Rotation paths and how fast each direction turns (degrees each step)
Each turn is a multiple of 5 degrees from 10 to 175, or 0.
Each row of a path follows its step; steps can be skipped.
path 1
step 0: |  -1 |  20 | -60 |  45 | -35 |  12 | -11 |  30 |  -8 |  30 |  -9 | -32 |  10 |  -1 | -13 |  19 |  -7 |  18 |  -4 |  17 | -17 |  16 |  14 |  40 |  -6 |  13 | -23 |  11 |
step 1: | -49 |   6 |  -4 |  20 | -10 | -10 |  52 | -41 | -10 |   1 |  11 | -22 | -55 |  11 |  12 | -13 |  32 | -11 |  -1 |  18 |  -4 |  12 |  -9 |   7 |  37 |  -5 | -15 |  14 |
step 2: |  35 |   7 |  29 |   3 |  -6 |  40 | -13 | -11 |   0 | -11 |  26 | -34 | -16 | -29 |  -9 | -18 |  19 |  12 |  28 |   6 |   4 |  -8 |  38 |  34 |  11 |  -8 | -37 | -48 |
step 3: | -47 |  15 |  -1 |  38 | -26 |  34 |  -1 |  -5 |  -5 |   0 | -43 |  26 |   5 | -30 | -45 |   8 |  25 | -22 | -16 | -17 |  -7 | -27 |  23 | -14 |  10 |  15 |  15 | -24 |
step 4: |  18 |  33 |  33 |  16 | -34 |  19 | -12 |   5 | -56 |   4 | -21 |  -3 |   1 |  32 |  -8 |  10 |  -6 |  24 |   1 |  43 | -29 |  -4 | -23 |  -1 |  39 |  -7 | -18 |  23 |
step 5: | -34 |  -1 | -28 | -19 | -34 |  20 | -17 |  22 |   7 | -22 |  16 |  31 | -40 |  -8 |  36 |  10 |  19 |  16 |  -8 |  -2 | -11 |  27 |  45 |  24 |  30 |   4 | -23 |  16 |
step 6: |  -7 |  14 | -13 |  -6 | -36 | -23 | -15 | -48 |   2 |  29 |   0 |   5 |   3 |  28 | -34 | -28 |  50 |  20 |  33 |   3 |  28 | -19 |  11 |  23 |   4 |  14 | -23 | -10 |
step 7: |  13 |   3 |  19 | -13 | -46 |  20 |  23 | -25 |   6 |   1 |  21 |  -2 | -22 | -51 | -14 |  20 |   4 | -13 |   2 |  43 | -38 | -21 |   8 | -16 | -13 |  46 |   2 |   1 |
step 8: | -10 |   5 |  29 | -10 |  13 |  28 | -34 | -26 | -28 |  -2 |   9 |  38 | -25 |  28 | -19 | -24 | -13 |   1 | -64 |  -6 | -19 | -27 |   7 |  18 |  15 |   7 | -12 | -21 |
step 9: |  -2 |  12 |  13 | -36 | -53 |  43 | -30 |  23 |  -1 | -12 | -50 |   4 |  11 |  16 |  17 |  -6 |   6 |  -6 |  15 |   1 |  18 |  19 | -17 |  29 |  -2 |  45 |  11 |   5 |
|   5 |  11 | -19 | -14 |   4 |   8 |   0 |  13 |  -1 |   7 |  -6 |  11 |   3 |  -2 |   7 |  -3 |   9 |  -6 |   5 | -10 |  13 | -15 |   1 |  12 |  -1 |  -4 |  -1 | -18 |  115
|  -9 |  10 |  12 |   0 |  13 | -15 |  -1 |  -2 |   8 |  -2 |  -3 |  -2 |  -9 |  -2 |  10 |  -1 |   3 |   0 |  19 |   9 |  21 |   5 |  16 |   6 |  -1 |  10 |  -5 |   2 |  85
|  -8 | -10 |   4 |  -8 |  -5 |   4 |   5 |   1 |  12 | -16 |   3 |  -2 |  25 |  11 |  -1 | -12 |   3 |   7 |  -5 |   0 |   2 |  11 |  13 |   4 |   5 |   1 |  -4 | -16 |  110
|  13 |   1 | -11 |  -5 |  -1 |   1 |   4 |  15 |   5 |  -5 |  -3 |  -5 | -13 |  -7 | -12 |  -6 | -15 |   4 |  -7 |   2 |  -4 |  -2 |  30 |  -2 |  -4 |   0 |   3 |   8 |  145
|   7 | -10 |  12 |   1 |   3 |   6 | -11 |   4 |  -8 |  15 |  18 |   8 |  -7 |  -8 |  12 | -16 |   3 |  -2 |  -5 |  -8 |   4 |  16 |   8 |   3 |  11 |  -6 |   9 |  -1 |  115
path 2
step 0: | -26 |   3 |  27 | -31 |   1 |  35 |  21 |  15 |  20 | -35 | -23 |  18 |  -9 | -22 | -44 | -15 |   4 |  13 | -53 |  22 |   3 | -40 |   0 |  32 | -14 |   5 | -32 |  28 |
step 1: |   4 |  17 |  26 |  27 |  10 |  29 | -33 |  36 |  19 |  24 |  11 | -35 |  14 |   0 |   7 |   8 |  23 |  45 |  24 | -65 | -23 |  -5 |  23 |   2 | -19 |  -2 |  30 |  -6 |
step 2: |  12 |  65 |  15 | -31 |   6 | -16 |  39 | -14 | -25 | -35 |   4 | -20 |  49 |  27 |  -2 |   9 | -16 |   0 |  17 |  25 |   0 | -17 | -13 |   6 |  32 | -17 | -18 | -30 |
step 3: |  -9 |   6 |  15 | -27 |  -7 |  22 | -38 | -49 |  61 |  41 |  11 |  21 |   7 | -14 | -12 | -20 |   0 | -15 | -41 |  11 | -49 |  -2 |   2 |   7 |   9 | -25 |  10 |  18 |
step 4: | -10 |  20 |  22 |   6 | -32 |  -3 |  34 |  15 |  -2 |  -5 |  22 | -16 | -25 | -39 |  14 | -21 |  35 |  11 |  66 | -11 |   2 | -23 |   1 |  40 | -32 |  -2 | -27 |  30 |
step 5: |  24 |  12 |  19 |   4 |  18 | -21 |  10 |  -5 |  20 |  -7 |   8 |  30 |   8 | -19 |   6 |  55 |  13 |  48 | -23 | -12 |  25 |  -8 |  18 |   0 |  56 | -41 |  25 | -32 |
step 6: |  -5 |  18 |   0 | -25 | -20 |  25 |  26 | -13 |   9 | -21 | -32 | -41 |  27 |  -2 |  13 | -64 |  20 |   6 | -65 |  13 |   0 | -20 |  14 |   6 | -24 |   2 |  10 |   5 |
step 7: |  42 |  13 |  34 |   4 |  54 |  21 | -34 |   8 |  33 |  -5 |  24 | -10 |  -4 | -14 | -29 |   3 |  36 | -23 |  55 |  -3 | -26 |  -9 |  15 |  -4 | -28 | -11 |  17 |  -6 |
step 8: |  -2 |  61 |  28 | -39 | -10 | -30 |  37 |   5 | -35 |  49 |  14 |  11 |  29 | -31 | -12 |   5 | -31 |  -2 |  -8 | -17 |  33 | -22 |  -8 |   3 |   9 |  -5 |  -9 |  -6 |
step 9: | -10 |  -4 |  29 | -12 | -29 |  -1 | -19 |  10 |  47 | -25 |   1 |  28 |   2 |  20 |  -4 |   1 |  40 |   0 | -56 | -22 | -46 |  -6 |   8 |  -9 |   6 | -36 | -42 |   8 |
|   4 | -13 |   2 |  -8 |   5 |   4 |  12 |  11 |  -5 |  15 |  10 |   9 | -10 |   5 |  -5 |   5 |  -7 |  -2 |   0 |  -7 |   5 | -11 |  -5 |  13 |  -8 | -16 |   1 |  18 |  90
|  16 |   7 |  -2 |  -4 |  16 |  -4 |   8 |  -6 | -11 |   9 |  -4 |   6 |   2 |   1 |   9 |   8 |  12 |   8 |  16 | -14 |   3 |   1 | -13 |   4 |  12 |  14 |  -4 |  -3 |  120
|  -2 |   3 |   5 |  -7 |  -9 |  -8 |   5 | -15 |  -4 |  -2 |  -9 |  17 |  16 |  14 |  -4 |  17 |   1 |  -2 |  -1 |   2 |  11 |   6 |  15 |   7 | -10 |   3 |  10 |   5 |  120
|  10 |   0 |   2 |   9 |  -1 |   5 | -12 |   6 |  -3 |  12 |   8 |  18 |  -3 |   5 |  15 |   7 |   5 |   3 |  -5 |   7 | -20 | -11 |  11 |  -9 |   4 |   3 |  14 |  -3 |  175
|   7 | -13 |  -2 |   4 |   6 |  17 |   6 |   5 |   0 | -14 |  -9 |  -6 |   1 |  -7 |   7 |  10 |   0 |  29 |  -9 |   6 |   9 |   0 |   7 |   1 |  -5 |   5 |   2 |   4 |  70
|   5 |   5 | -14 |   2 |   4 | -11 |   1 |   3 |   1 |   4 |  -4 |  -6 |  10 |  -4 |   0 |   8 | -13 |  -3 |   3 |   3 |   8 | -15 |  18 | -11 |  20 |  -8 | -11 |  10 |  120
path 3
step 0: |   9 | -22 |   0 |  10 |  -9 |  -8 | -38 |  10 |  48 | -23 |  32 |  21 |  24 |  -7 |  22 | -22 |  -8 |  14 |  14 |   2 |   8 |  -9 | -29 |  23 | -15 |   6 |  34 |  20 |
step 1: |  27 |  34 | -11 |  -5 |  33 |  10 |  -2 | -26 |  37 |  -8 |  31 |  -1 |  -6 | -12 | -20 |  10 |  13 |  12 | -33 |   4 | -24 |  -3 |  -9 | -20 |   1 |   9 |  50 |   7 |
step 2: |  34 |   4 |   8 |   4 |   9 |  -3 |  -8 |  -4 |  24 | -20 |  -1 |  16 | -65 |  -6 |  14 |   2 | -33 |   9 |  -1 |   2 |   0 |   7 | -37 | -22 |  17 |  17 | -22 |  30 |
step 3: |  11 |  12 |   5 |   4 | -42 | -29 |  19 | -27 | -34 | -39 |  23 | -15 | -26 |   0 | -18 |  26 |  22 |  -5 | -31 |  -3 |  -7 |   2 |  -9 |  -1 |   2 |  15 |  -4 |  30 |
step 4: |  15 | -41 |  -7 | -28 | -10 | -18 |   7 |  33 | -17 | -48 | -12 | -24 |   6 | -13 | -14 | -21 | -21 | -12 |   3 | -14 |  11 |  16 | -32 |  -7 | -19 |  24 |   8 |  13 |
step 5: | -34 |  13 | -21 | -23 |   3 | -21 |  40 |  21 |  21 |   8 | -14 |  10 |  24 |  -9 | -38 |  35 |   3 |  -5 | -29 | -17 |   4 |  17 |  -5 | -14 | -16 |   9 |  14 |  28 |
step 6: |   1 |  -3 |   9 | -12 |  34 |   3 |  22 |  34 |  -8 |  15 | -26 | -11 |   9 |  -7 |  16 |  27 | -26 |  18 |  26 |  32 |  12 | -10 |   1 |  -6 |   7 |  28 | -12 |  51 |
step 7: | -48 |  13 | -11 | -10 | -19 |  15 |  24 | -18 |   2 |  17 |  22 | -52 |  -9 |  26 |  11 |  20 |   3 | -21 |   4 |  15 |  23 | -23 |  13 | -18 |   1 |   6 | -10 |  24 |
step 8: |   7 | -34 |   2 | -28 | -12 |  24 |   9 |  -5 | -15 |  24 |  -4 |  -1 |  -6 |   6 |   2 | -30 |  -6 | -18 |  33 |  -8 |  10 | -59 | -15 |  18 | -36 |   5 |   6 |  21 |
step 9: | -11 |  -7 | -17 | -23 | -41 |  -9 | -22 | -22 |  31 |  48 |  20 |   1 |  20 | -32 | -16 |   0 |  14 |  20 |  10 | -26 |  14 | -15 |  22 |  -8 |  -3 |  12 |  23 |   5 |
|   5 |  -8 |  12 |  11 |   5 |   4 | -11 |   3 |  10 |  -8 |  -2 |   9 |  -3 |  13 |   9 |  -2 |  25 |   9 |  -8 |   6 |   0 |   9 |  -3 |   1 |   3 | -10 |   5 | -15 |  20
|   4 |   5 |   8 |  -1 |   4 |   1 | -10 |   9 |   2 |  -7 |   7 |   6 |  20 |   8 | -26 |   8 |  -1 |  -1 |   7 |  -7 |  15 |  -8 |  -6 |   0 |  14 |  -1 |  -6 |  -2 |  70
|  -1 | -22 |  -3 |   5 |  -3 |   3 | -15 |  11 |   2 |  -4 |  -8 |   0 |  -4 |  -7 |   9 |   0 | -22 |  10 |  15 |   4 |   2 |  -1 | -16 |  -6 |   3 |  -8 |  -4 |  -1 |  170
| -21 |   4 |   5 |  -5 |  -2 |   3 |   9 |  22 |  -8 |  -5 |  -6 |   4 |  -2 |  -6 |  -1 |  -9 |  17 |   1 |  12 |   6 |   3 |  -7 |   6 | -19 |   0 |  -5 |   0 |   6 |  35
|  13 |   5 |   7 | -11 | -15 |   0 |  -7 |  -3 |  -4 |  -2 |  -2 |   0 | -18 |  -5 | -13 |   9 |   3 |   8 |  12 |  -5 |   5 |  10 |   7 |  -6 | -21 |   1 |  -5 | -12 |  55
path 4
step 0: | -30 |  25 |  14 |   4 |  22 |  -1 |  -6 | -17 | -24 |  26 |  13 |   7 |   8 | -51 |  15 |   6 |  39 |  23 |  -2 |  -5 |  10 | -54 |   1 |  29 |  36 |  -2 |  17 |   9 |
step 1: |  13 | -29 |   7 |   8 |  24 |  10 |  11 |  12 | -21 |  29 | -38 |  -2 | -17 | -17 |  -8 | -21 | -49 |  10 | -22 |   7 |  -9 |   0 |  57 |  33 |  30 | -10 |   3 | -26 |
step 2: | -43 |  -5 |   4 |  24 | -20 | -36 |  28 |  11 |  25 |  13 | -15 | -37 |  25 | -36 |  36 | -25 |  19 |  -8 |  -7 | -31 |   6 |   0 |   4 |  18 |  30 |  14 |  24 |  11 |
step 3: |  16 | -15 | -22 |   9 |   2 |  19 |  18 | -30 |  -3 |   0 |  -9 |   2 |  26 | -14 |  -6 |  35 | -29 |  48 | -27 | -28 |  36 | -34 |  32 |  -5 |  28 |  -3 |  29 | -15 |
step 4: | -27 |  25 |  14 |  12 |   6 |   6 |  16 |  -2 | -20 |  52 |   0 | -21 |   8 |  -8 |  13 | -14 |  37 |  15 |   4 |   3 |   7 |  22 |  49 |  -2 |  43 | -42 |  -8 |  18 |
step 5: |  -3 | -47 |   3 |  21 |  23 |  -4 |  -1 |  -4 | -13 |  17 |  21 |  -3 |  35 | -48 | -33 |  -3 |   5 |   4 | -30 | -12 |  -3 | -18 |  10 |  50 |  24 |  18 |   1 | -32 |
step 6: |  -2 |  21 | -11 |  -2 |  -6 |  -9 |  25 |  18 | -15 |  12 | -36 | -20 | -33 | -31 |  21 | -23 |  -2 |  39 | -14 |  20 |  12 | -19 |  16 |  22 |  45 |  12 |  39 |  29 |
step 7: |  -9 |  -7 |   6 |  49 | -16 |   0 |  18 |  -6 |  28 |  13 |  -4 | -21 |  26 | -19 |  13 |   5 | -38 | -24 | -10 | -15 |   7 | -21 |  41 |  -4 |  43 | -21 |  -8 | -45 |
step 8: | -37 |  -8 | -12 | -24 |   0 |  -6 |   4 | -19 | -30 |   9 | -11 | -24 |  28 | -17 |  17 |   1 |  32 |  34 |   8 | -33 |  54 |  -6 |  43 |  19 |  12 |  15 |  10 |  12 |
step 9: |  21 | -10 |  16 |  29 |  17 |   4 |  43 |   6 | -39 |  10 |  -5 |  -3 |  37 | -10 | -19 |  -5 | -10 |  28 | -49 |   8 | -14 | -11 |  16 |   4 |  36 | -49 |   2 |   3 |
| -13 |  -7 |  -6 |   3 |  -1 |  -6 |   6 | -19 |  10 |  -2 |  16 |   0 |   8 |  -2 |  -1 |   2 |  10 | -22 |   8 |  -6 |   3 |   2 |  -8 |  18 |   1 |   8 |   4 |  -6 |  135
|   5 |  -3 |  -6 |   9 | -21 |   1 |   7 |  -6 |  15 |   2 | -17 |  -8 |  -9 |  -5 |   1 |  17 |   5 |   0 | -15 |   7 |  -7 |   4 |  -9 |  -7 |   3 |  15 |   2 |   1 |  90
|  -8 |  -4 |   0 |  -6 |  -2 |   5 |   8 | -10 |   0 |  -6 |  -3 |  -8 |  20 |  14 |  -6 |   8 |   5 |   8 |  -6 | -16 |   5 |  15 |  -1 | -17 |  -3 | -13 |   7 |   5 |  70
|  12 |   7 |   8 |  10 |   3 |   4 |  14 |   7 |  14 | -11 |   5 |   0 |   6 |  -5 |  -1 | -19 |  -2 |  13 |  -5 |   2 |   4 |  15 |  -6 |  11 | -11 |   7 |  13 |  -1 |  95
|   0 |   1 |  14 |  14 |  -1 |  -2 |   5 |   6 |   1 |  -1 |   2 |  16 |  14 |  -4 |  -5 |   4 |  -2 | -14 | -19 |   2 |  -2 | -20 |  -8 |  -9 |  -5 | -11 |   1 | -10 |  170
path 5
step 0: |  23 | -66 |  -6 |  29 | -11 | -36 |  21 |   7 |  -5 |  18 |  -8 |  37 |  -8 |  11 |  35 |  13 | -24 |  20 | -13 |   4 |  40 |  -2 |  23 |  12 | -31 | -20 | -12 |   4 |
step 1: |  -1 | -27 |  14 |   2 | -10 |   2 | -25 |   8 | -32 |  42 |  -6 |  18 |  20 | -13 |  13 |  18 |  58 |   5 |   6 | -14 | -37 |   7 |  -4 | -32 |   6 |   6 | -63 | -11 |
step 2: |  53 |  13 |  -4 |   5 | -13 |   5 |   0 |  20 |  -6 |  -7 | -20 | -35 |  28 |  18 |  47 |  24 |  43 |  22 | -19 | -17 |  -3 | -27 | -12 |  35 |   3 |  20 |  28 |  18 |
step 3: |  12 | -67 |  19 | -19 | -33 | -40 | -17 | -32 |   3 | -15 |   3 |  13 |  -9 |   0 |  26 |  32 |  -3 |  -3 | -25 |   9 |  20 |   6 |   3 |  10 | -37 |  -5 |  18 | -37 |
step 4: |   4 | -31 |  -2 |  -1 |  27 |  12 | -48 |  -4 |   6 |  19 |  35 |  22 |  19 |  12 |  10 |  41 |  46 |  -6 |  17 |  19 | -32 | -27 |   9 | -12 |  31 | -27 | -27 |   2 |
step 5: |  30 |  -3 | -28 |  44 | -23 |  -8 |  27 |   3 |  -8 | -39 |  13 | -13 |  -3 |   9 |  20 |  29 |  17 |  20 | -13 | -31 | -10 | -54 | -41 |  26 |  -1 |  -9 | -12 |  20 |
step 6: |  30 | -21 |  16 |   3 |   0 | -39 |   2 | -22 | -21 |  12 |  27 |  38 |  -7 | -26 |  23 |  24 |  12 |  -4 |  -6 | -39 |  57 |   1 |  25 |  -5 | -18 |  10 |  -6 | -43 |
step 7: |  -1 |   0 |  27 |  25 |  -4 |   0 | -32 |  26 |  20 |  28 |   8 | -25 |  13 |  10 |  25 |  40 |  49 |  14 |  11 |   6 |  -5 |  -2 |  38 | -29 | -10 | -36 | -41 |  22 |
step 8: |  52 | -13 |   0 |  32 | -52 |   1 | -15 | -22 |  16 | -34 | -41 |   3 |  18 |   6 |  22 |  -6 |  27 |   5 |   8 | -42 | -14 |  -7 | -35 |  21 |   0 | -12 |   2 |  11 |
step 9: |  41 | -36 |   9 | -60 | -23 | -30 | -12 |  17 | -13 | -15 |  39 |  33 |  20 |   4 |  26 |  -7 |   6 |   8 |   0 |  -8 |  26 | -15 |  36 |  11 |  -1 |  -8 |  -5 | -29 |
|  -3 |  -2 | -12 |   3 | -11 |   9 |   3 | -11 |   0 |  -7 |   8 |  -7 |  13 |  12 |  -6 |  -2 |  -2 |   5 | -14 | -19 |   0 |   5 |  14 |  10 |  10 |  17 |   1 |   1 |  115
|  -2 |   1 |  -5 |   0 |  -4 | -11 | -15 |  -5 |  -5 |   4 |   1 |   7 |  -1 |  -7 |   8 | -14 | -14 |  -1 | -12 |   8 |  -4 | -12 |  19 | -12 |  -1 |   5 |  -8 | -18 |  125
|   0 |  -6 |  25 | -18 |  -1 |  -1 |   1 |  -4 |  -7 |   2 |   8 |  10 |  -1 |   1 |  -3 |   5 |  -8 |  -5 | -10 |  -8 |   5 |   3 |  -3 | -17 |  16 |   3 |  -6 |  12 |  130
|  -2 |   0 |   2 |  15 |  -9 |   1 |  -6 |  -9 |   1 |  18 |  -2 |  -2 |  15 |   7 |  -8 |  -7 |  -4 |   4 |   8 |   2 | -17 |  -3 | -18 |  -2 |  14 |  -9 | -14 |   1 |  110
|  11 | -12 |  -1 | -27 | -12 |   0 | -14 |   4 |   1 |   0 |  -6 | -13 |   3 |  11 |  -5 |  -6 |   6 |  -6 |  -1 |  12 | -11 |   0 |  -6 |   5 |   1 |   5 |  12 |  -6 |  55
